128 stands for zero in the data rows.
Each row of this table is followed by its label. One hidden rule gives the labels. It looks at one to three of the table's principal directions, none of them among the few with the most spread.
[124 110 109 156 125 156 161 130 192 156  93 152 138 151 138 124 100 167 117 108 130 127 136 141 149 115 131 114 105  89 153 132 143 103 151 123 142 108 144 138 134 137 132 129 117 144  94  93 145 141 149 102 149] Q366
[138 130 124 136 112 140 149 155 147 137 127 143 133 133 125 127 156 117 113 121 138 114 129 132 149 138 109 134  98 147  86 110 129 137 115 107 121 123 150 124 148 120 131 102 143 110 116 133 105 128 128 136 109] Q366
[134 114 178  92  87  99 168  97 108 126 147 118 131 112 118 116 153 116  99 117 140 114 150  86 113 117 126 111 123 161 101 133 105 131 130 139  99 119  96 113 145 109 123 101 143 131 153 142 108  84 122 132 112] Q366
[145 122 166 164 120 137 177 152 122 148  66 106 158 138 100 145 113 116 162 152 148 148 125 118 148 159  82 152 123 149  96 131 147 133 108 113 138 193 147 164 157 125 110 135 153 125  75 127 146 139 115 137  97] Q569
[180 112 176 137  98 108 188 124 111 117  73 110 130 145  79 110  92 116 123 151 151 118 148 116 146 140 126 132  80 119 103 184  84  75 145 161  90 150  97 145 139 114 107 144 130 161 109 123 187  51  77 107 134] Q203
[ 85 137 151 128 166  83  86 120 122 115 143  95 151 152 112 116 116 194 146 158 127 149 162 129 142 104  91  97 155 125 157 129 138 141 133 152 153 165 147 153 153 121 140 138 149 138 147 136 138 188 174 112 154] Q366
[144 161 149 147 170 132 120 137  93  97 119 112 139 114 112 147 104 111 153 166 106  92 118 127 152 131 120 163 113 117 151 138 121 111 131 135 162 144 118 143 144 124  99 147 126 116 130 152 169 130 100 130 128] Q569
[136 137 113  97 125  99 141 135  97 120 157 124 120 131 118 119 130 110 122 129 124 122 126 121 115 132 134 129 112 132 104 122 108  98 146 147 115 129 119 134 134 124 125 136 113 127 136 119 134 109 117 125 127] Q366
[119 121 168 146 128 135 100 124 155 134 116 116 120 123 129 144 162 133 123 135 138 124 138 132 162 138 118 129 115 134 126 122 140 163  94 106 125 133 146 123 157 118 138 102 144 105 138 149 103 143 137 131 118] Q569
[125 133 117 114 123 114 114 132 126 117 160 140 137 139 125 109 131 138 104 138 125 118 128 126 128 121 114 124 108 150 114 118 116 100 145 119 129 114 139 120 138 127 125 114 116 117 144 125 107 117 139 124 129] Q366
[120 140 114 102 130 132 157 146  96 138 115 120 179 133 105 141  88 131 163 125 115 169 111 102 112 164  81 122 143 161  90 119 157 116 140 117 156 165 158 152 124 156 112 141 135 141 108 130 123 165 143 142  90] Q569
[144 132 146 116 124  84 116 101 135 116 146 160 103 153 126  96 111 148  73 147 182  97 143 117 143  70 134 115  91  86 129 172 119 135 155 171  91 115 103  98 158 124 179 111 157 145 159 125 109 129 160  66 195] Q366
[128 169 107 111 186 123 130 126  77 109 156 152 142 111 139 133  65 133 138 135 104  96 119  92 137  89 126 134 105  71 160 150 136  80 170 159 180 117 117 111 156 151 125 148 142 127 156 130 158 185 157  92 174] Q366
[112 144 125  96 134  89 108 103 105 138 154 132 115 110 136 113 112 150 138 102 114 131 136 102 118 122 129 103 130  94 130 133 123 130 134 155 124 118 127 115 140 131 138 139 159 134 164 116 142 149 152 117 161] Q366
[ 90 128 130 149 146 130 101 134 147 135 153  97 151 116 135 124 161 151 137 126 114 141 152 144 147 153 110 111 160 148 131  87 110 163 112 109 164 124 140 118 144 110 118 132 141  99 142 129 100 136 149 148 105] Q203
[111 114 129  88 144  90  57  88 107  87 186  82 126 128 129 112  96 162 146 157  98 147 150 139 113 142 154  99 132 140 157 146  64  73 164 160 131 109 106 126 128 122  98 151  78 138 182 129 124 101 130 109 142] Q569
[148 118 108 139 107 162 131 130 126 138 118 136 109 123 144 109 169 112 135  89 129 130 123 115 117 150 122 118 132 128 104 114 134 140 104 121 109  97 151 117 123 130 134 108 136 126 115 126 112 148 121 142 113] Q203
[135  94 117 139  79 171 118 121 165 143 100 169 119 126 144 130 143 108 108  96 159 154 105 152 111 134 130 141 143 155 112 133 153 165 116  74  87 106 131  99  88 151 159 102 111 132 118 129  74  92 114 153  98] Q569
[103 125  73  93 124 142 126 138 130 126 146 167 107 142 145 118 144 115 119 120 128 144 123 139 101  90 134 124 143 113 128 118 166 147 124 127 117 108 133 135  87 143 172 111 118 157 110 121 116 179 147 132 143] Q203
[142 119 150 162 100 137 184 119 154 146 117 153 130 116 144 119 134 124 125 113 154  95 137 135 137  92 122 138 135 142 127 125 129 145 122 114 108 129 105 121 145  98 124 109 159 128  99 118 138  99 111 134 132] Q203
[143 146 135 153 153 132 131 149 103 119 105  98 123 137 116 126 148 127 167 143 110 117 138 122 140 135 103 131 130 114 130 124 141 130 101 148 136 151 155 171 142 111 112 135 145 135  99 139 179 179 112 134 130] Q366
[139 140  67 105  94 116  81 141  91 115 184 191 127 142 142  70 145 116  84 108 160 149 113 122  80 109  94 109 145 162  68 133 132 156 143 112  75  89 143  66 100 145 183 115 150 135 165 125  46 123 157 125 144] Q366
[ 99 128 121 129 151 108 105 115 139 136 142  92 130 127 133 148 124 157 153 130 102 139 146 151 114 134 154 108 168 110 162 105 133 145 120 141 127 145 124 149 109 107 111 152 111 141 128 112 165 130 134 146 135] Q366
[126 146  84 103 165  87  53 126  83 113 162 131 131 137 119 100  59 171 144 118 130 170 130 118 121 153 130  88 118  84 110 160 100  92 162 169 126 124 146  82 132 160 144 170 149 139 193 109 119 157 177  91 181] Q366
[142 126 115 146 119 185 156 162 121 142  87 141 107 122 134 134 186  71 139 111 125 130 115 123 137 138 106 156 122 120 102 108 172 154  75 103 133 130 154 149 114 130 144 100 139 119  78 147 138 173 101 166  88] Q366
[153 124 140 113  87 139 141 119 120 131 146 129 116 123 124 106 196  90  99  87 131 102 134 109 136 165 118 113 102 151  81 101 105 130 115 123  96  93 132 108 143 106 142 100 123 105 144 149  90  81 106 147  84] Q203
[100 103 142 137 133 139 162 116 162 162 123 107 129 126 158 140 164 149 122 100 122 142 153 114 117  97 140 108 161 117 165 107 156 153 112 134 153 133 128 148 135 117 129 116 134 124 106 122 126 177 157 129 123] Q366
[104 124 123 125 128  96 173 121  76 129 117 104 140 146 114 106 125 124 188 154 125 157 155 131  88  82  79 115 204 139 147 125 173 134 130 135  98 174 116 197 125 102 137 161 123 200  57  89 195 168 109 137 147] Q366
[123 168 115 100 150 108 135 173  80 105 134 108 142 117  93 175 101  88 160 188  83 116 104 140 135 162 130 166 109 133 106 120 122 102 129 123 144 168 124 163 116 127  90 157 104 125 125 138 190 105  90 154 109] Q373
[133 136 170 116 133  74 110  76 128 106 155 140 113 155 128  78 109 172  84 154 164  86 164 107 154  50 107 100 100  79 163 182 114 125 173 188 110 109  96 122 180 111 176 117 153 154 165 137 130 144 159  54 197] Q366
[113 121 154 122 102 142 156 117 159 139 123 128 105 112 141 153 183 107 131 115 113  97 135 138 135 117 139 136 128 137 138  97 149 166  96 110 107 117 121 159 128  98 129  96 116 125 105 141 143 120 101 159 101] Q569
[130 115 177 121 112  90 110  94 109 129 138  80 117 131 125 110 164 141 137 134 139 133 160 104 127 137 111  96 147 134 122 138 107 152 114 158 100 141 123 134 166 101 136 124 146 132 148 141 120 131 133 114 131] Q203
[146 141 142 114 115 131 146 126 116 104 123 155 117 109 118 138 107  84 119 145 138 102 108 138 128 116 148 168 109 140 124 150 111 137 132 128 117 126  85 122 103 129 129 128 129 130 130 150 133  75  87 136 122] Q569
[115 113 106 139 118 137 173 142 128 158 116 121 131 129 144 116 151 126 134 107 128 163 136 118  96 108 115 117 173 129 127 111 159 145 117 127 134 137 131 151 111 125 127 132 137 144  85 101 144 165 134 142 118] Q366
[129  96 121 145 116 155 168 133 136 170 112 121 105 109 167 137 184  98 137  85 143 157 137 111  90 118 152 134 168 126 117 101 154 181  75 123 120 138 128 126 117 120 132 110 157 120  86 115 108 174 137 155 115] Q366
[114 135 137 101 139  95 117  70 136 116 172 130 107 124 144 111 109 161 135 127 118  81 147 128 133  85 147 103 126  97 175 128 117 106 158 163 115  98 100 134 154 104 132 122 116 152 146 112 153 133 137  99 175] Q366
[128 103 142 152  91 190 150 134 200 158  83 158 128 130 143 155 175 104  62 113 131 114 104 149 148 108 135 160 123 139 158 130 167 139 114  61 147 113 128 125  91 146 147  87  90 104 108 154 111  78 103 154  78] Q373
[142 127 145 154 122 158 132 126 159 138 102 125 124 122 139 145 146 128 131 119 115 103 130 138 150 131 129 135 118 113 144 135 134 145 111 117 130 120 137 139 130 118 121 114 130 121 118 149 146 124 108 135 115] Q366
[ 92 131 153 182 182 131  36 113 166 123 148  87 151 122 140 152 135 194 134 123 116 122 162 164 189 147 127  85 148 100 182 119 120 154 129 112 153 116 146  88 173 111 134 148 125  93 193 146 111 137 165 116 137] Q366
[155 144 149 111 117 136 173 140 122 104 127 135 133 114 109 144 109  86 122 152 116  80 113 130 155 146 142 169  71 145 110 137  77  94 147 138 150 126  96 138 135 121  98 125 115 106 130 159 141  63  84 130 100] Q366
[117  74 185 136  64 121 115  66 173 156 121 103 108 134 149  98 186 146 117 113 164 150 161 130 128 120 106  90 168 157 136 139 127 179 108 115  77 118 116 128 151  98 161  96 131 142 124 131  81 106 128 119 112] Q366
[160 120 118 159  96 180 175 160 176 150 100 172 119 129 142 131 165  93  73 106 151 106 103 130 142 120 130 156  90 143 102 122 147 138 116  88 125  96 138 111 123 137 134  92 130 103  97 130  92 110 112 129 103] Q366
[126 128 100 147 128 158 145 174 120 154 100 134 163 120 125 152 128 105 153 113 108 159 132 140 120 158 111 145 137 134  91 115 145 147  94  83 134 157 159 124 105 134 118 140 147 124  99 126 135 129 124 173 103] Q203
[148 137 101 125 129 132  79 139 120 126 155 170  88 146 165  96 162 148  96  95 142 118 135  98 130  89 121  99  87  74 110 153 142 138 117 167 107  94 167  96 149 137 181  91 172 113 172 155 101 215 181  93 174] Q366
[113 122 125 205 185 127 103 114 151 127 111 108 153 151 134  91  82 213 132 147 138 142 133 136 135  90 110 112 175 110 216 130 141  79 164 135 189 133 136 134 142 138  99 162 119 131 112  76 162 166 160  96 174] Q366
[144 136 146 118 118 116 107 126  89  98 130 125 125 141 104  99 137 121 124 142 134 124 127 111 143 136  88 119 107 141 111 152 115 101 143 138 116 120 135 129 149 133 145 127 123 130 152 151 123 122 115 112 123] Q203
[153 131 108 126 110 193 212 187 135 142  70 129 153 120  98 177 134  50 157 124 112 137  92 143 129 202 127 187 104 175  62  85 144 135  91  85 148 161 146 172  84 137  87 120 110 119  47 142 134 103  70 194  35] Q569
[144 111 149 174 145 152 156 153 163 144  73 119 134 141 133 157 117 151 138 139 139 132 139 123 145 114 137 140 107 107 141 150 145 131 107 129 146 155 153 144 150 137 111 119 152 126  95 128 143 181 146 106 150] Q366
[147 149 163 135 176 119 111 112  97 104 127  80 118  98 119 166 103 107 159 163  85  78 122 124 155 155 166 166  97  92 170 133  90  77 129 150 165 142 102 144 153 116  70 153  98 100 145 142 194  97  86 133 129] Q366
[102 148 130  90 192  67  73 108  58  81 155  48 155 128  82 137  43 153 174 190  70 158 125 140 112 166 148 131 154 124 185 139  79  33 179 171 181 173  96 169 101 138  64 210  56 142 163 117 209  80 101 135 127] Q203
[142 110 138 141 136 114 128 130 139 138 114 135 131 141 133 128 101 172 103 119 154 143 143  96 120 108 146 106 103 101 124 161 127 112 134 149 121 130 143  95 149 148 127 119 159 129 151 113 115 162 179  89 177] Q366
[125 128 123  53  77 101 178 100 125 150 153 176 100 125 126 112 154  96  91  85 148 108 126  95 106 110 134 116 102 127  78 107 150 143 125 133  73 105 116 119 125 125 173  84 144 149 126 115 101 116 137 134 130] Q366
Which label does each new row get?
[119 112 148 157 117 157 147 128 183 139 112 147 101 130 150 130 179 129 108 119 134  92 140 143 159  93 138 139 109 113 156 112 138 146 103 118 134 110 129 139 142 108 145  89 131 109 107 138 132 140 126 132 131] -> Q203
[146 139 135 148 137 153 186 168 107 132  72 131 132 132  97 142 134  91 145 138 127 119 118 109 154 145  99 157  93 115 102 121 159 106 109 115 143 149 150 159 149 137 120 126 136 129  77 122 167 158 105 137 112] -> Q366
[ 77 148 123 138 173  75  87 129 142 119 170 110 163 161 125 108 101 232 135 153 129 141 162 132 137  88  93  70 162 127 160 117 141 137 156 157 154 145 157 139 159 116 133 142 157 141 156 112 133 203 205  91 180] -> Q203
[118 110 154 183 159 131 102 121 188 153 116 113 135 134 162 143 131 188 109 130 149 130 161 140 153  81 147 111 146  94 179 155 136 168 112 129 151 140 136 101 155 123 136 120 169 115 141 134 113 174 178  92 175] -> Q203
[166 110 147 181 142 172 136 126 160 135  78 119 103 115 152 151 127 124 128 110 118 107 131 136 138 121 182 151 106  79 176 159 112 117 109 144 140 119 115 128 115 126 101 134 123 114 116 140 171 115  99 125 138] -> Q366
[109 108 139  74 136  92  52  80  97  79 182  55 138 127 108 118  93 143 155 174  82 157 145 151 113 179 154 110 139 166 153 136  49  52 163 149 137 126  96 144 107 117  78 161  42 137 176 137 134  50  99 138 101] -> Q569
[121 130  69  76 116  74 136 139  76 142 157 143 104 147 130  86 125 150 154  83 128 178 145  87  52 125 129  77 140 107  72 111 141 128 119 184  70 132 161 139 109 129 146 139 168 173 123  77 142 202 176 126 180] -> Q366
[107 137  95  94 131 111 152 156 112 133 128 105 157 137  96 146 101 141 165 128  97 161 130 132 115 177 118 108 132 138  89  99 131 106 135 133 129 154 152 161 108 132 101 150 112 151 114 107 164 133 130 155 102] -> Q366
[106 145 128 109 152 104  93 127 139 115 166 110 130 124 125 153 127 150 114 137 100 112 138 140 135 138 160 112 115 116 144 111 114 130 135 141 133 117 125 124 126 115 115 137 109 115 169 136 133 115 142 128 135] -> Q366
[127 114 140 137 135 106  92 107 128 125 131 109 130 141 127 101 123 183 127 113 146 151 141 114 121 125 115  96 145 131 137 141 119 120 139 145 127 127 146 113 143 142 130 124 140 129 159 123 110 153 158 111 145] -> Q203
[125 123 128 131 122 140 143 123 140 135 127 152  93 137 149 108 168 131 122 105 139 110 146 112 137  89 127 111 114  94 134 123 150 147 106 152 115 108 138 134 146 113 165  97 157 134 115 131 131 191 151 113 157] -> Q203
[117 107 137 119 105 131 160 129 143 159 128 115 109 122 145 138 194 115 129  91 140 143 141 111 110 135 137 112 149 142 101  91 147 180  86 130 108 135 139 136 134 111 141  99 151 119 108 128  99 163 143 148 106] -> Q203
[116  99 189 149  91 148 143  89 195 160  92 121 111 124 151 151 175 147 124 105 151 116 153 133 155 106 120 105 146 117 149 135 168 211  94 116  94 125 126 141 150 103 161  86 151 140 114 153 117 148 133 125 114] -> Q569
[122 131 153 153 126 163 180 158 157 137  96 112 141 100 117 177 155  78 134 155 116 110 104 152 144 155 141 190 135 177 126  85 132 156  92  79 168 154 112 156 110 116  82 119 115  94  79 138 136  85  79 181  65] -> Q203
[110 109 159 148 121  90 104  93 201 137 139 122 135 153 139 126 100 208  95 142 150 122 157 160 137  84 151  93 139 125 179 153 116 139 157 140 105 129 111 124 136 106 132 131 125 144 149 112 126  94 157  86 174] -> Q366
[140 146 111 110 141 134 164 158  66 112 118 135 151 121 102 137  87  83 144 147 109 143 104 110 112 142 120 160 115 143 110 135 129  72 143 124 153 154 118 141 109 147 103 159 113 131 110 126 158 112 102 143 110] -> Q366
[152 127 134 140 119 151 194 160 119 137  89 136 139 127 121 142 124 107 152 123 127 125 132 104 127 135 111 144  97 132  89 128 141 131 109 128 125 142 146 152 145 126 109 118 157 135  83 128 142 164 122 132 119] -> Q569
[134 109 130 133 147 145  89 112 102  92 117  70 142 121 111 132  82 117 153 171  82 158 110 149 111 180 162 153 150 146 184 148  66  46 158 136 181 134  91 147  76 143  63 184  40 122 137 132 167  43  73 147  90] -> Q203
[136 139 143 121 124 152 163 153 110 119 103 132 140 119 110 166 133  85 142 144 114 113 111 127 137 136 118 162 114 151 114 125 149 124 112 102 135 153 130 151 120 132 116 117 117 123 107 158 149 120  94 157  91] -> Q203
[106 126 169 155 136 134 151 120 150 124 100 106 135 133 119 139 143 137 162 156 132 111 142 145 159 115  98 139 147 138 158 112 146 160 116 123 146 153 125 178 156 105 128 123 130 135  88 136 152 155 115 132 115] -> Q366
[140 126 141 148  91 147 178 150 150 133 105 145 117 124 131 134 160 102 130 135 139 111 123 134 130 120 115 143 120 158 102 118 142 166 107 111 100 121 127 152 132 106 123 108 142 133  86 128 130 125 101 136 113] -> Q569
[176 137  98  98  77 154 183 165  81 131  94 155 137 116  93 144 120  41 144 108 141 147  77 122  93 196 116 166 120 182  28 122 139 134 111  93  80 147 134 125  76 152 119 127 126 142  92 134 115  69  67 180  62] -> Q203
[143 154 145  95 129 130 136 124 117 111 135 138 130 107 101 142 108  98 106 126 110  86 116 116 175 165 134 142  56 107 104 136  97  93 148 132 143 102 110 109 145 134 122 125 118 106 167 155 136  74 102 127 103] -> Q366
[133 154 100 116 153 116 116 107 117 118 140 157  96 107 149 128  79 132 149 117 113  99 114 131 116  97 164 135 121  65 166 151 127 125 152 162 121  97 103 123 119 138 132 153 135 152 138 108 169 147 124 100 188] -> Q569
[114 156  74 123 137 134  70 159  92 110 162 159 156 136 129 108 119 124 116 142 123 158 108 137 114 128  77 124 151 147 104 130 152 143 146  97 134 114 152 100 107 153 157 143 127 127 155 136  87 148 149 133 122] -> Q366
[118 137  98  81 111 114  97 134 127 107 171 144 152 136 109 130 100 133 108 139 117 137 108 148 116 159 128 125 112 176  92 114 108  99 158 105 118 116 134 111  97 142 118 122  90 125 163 132  93  72 128 146 100] -> Q569
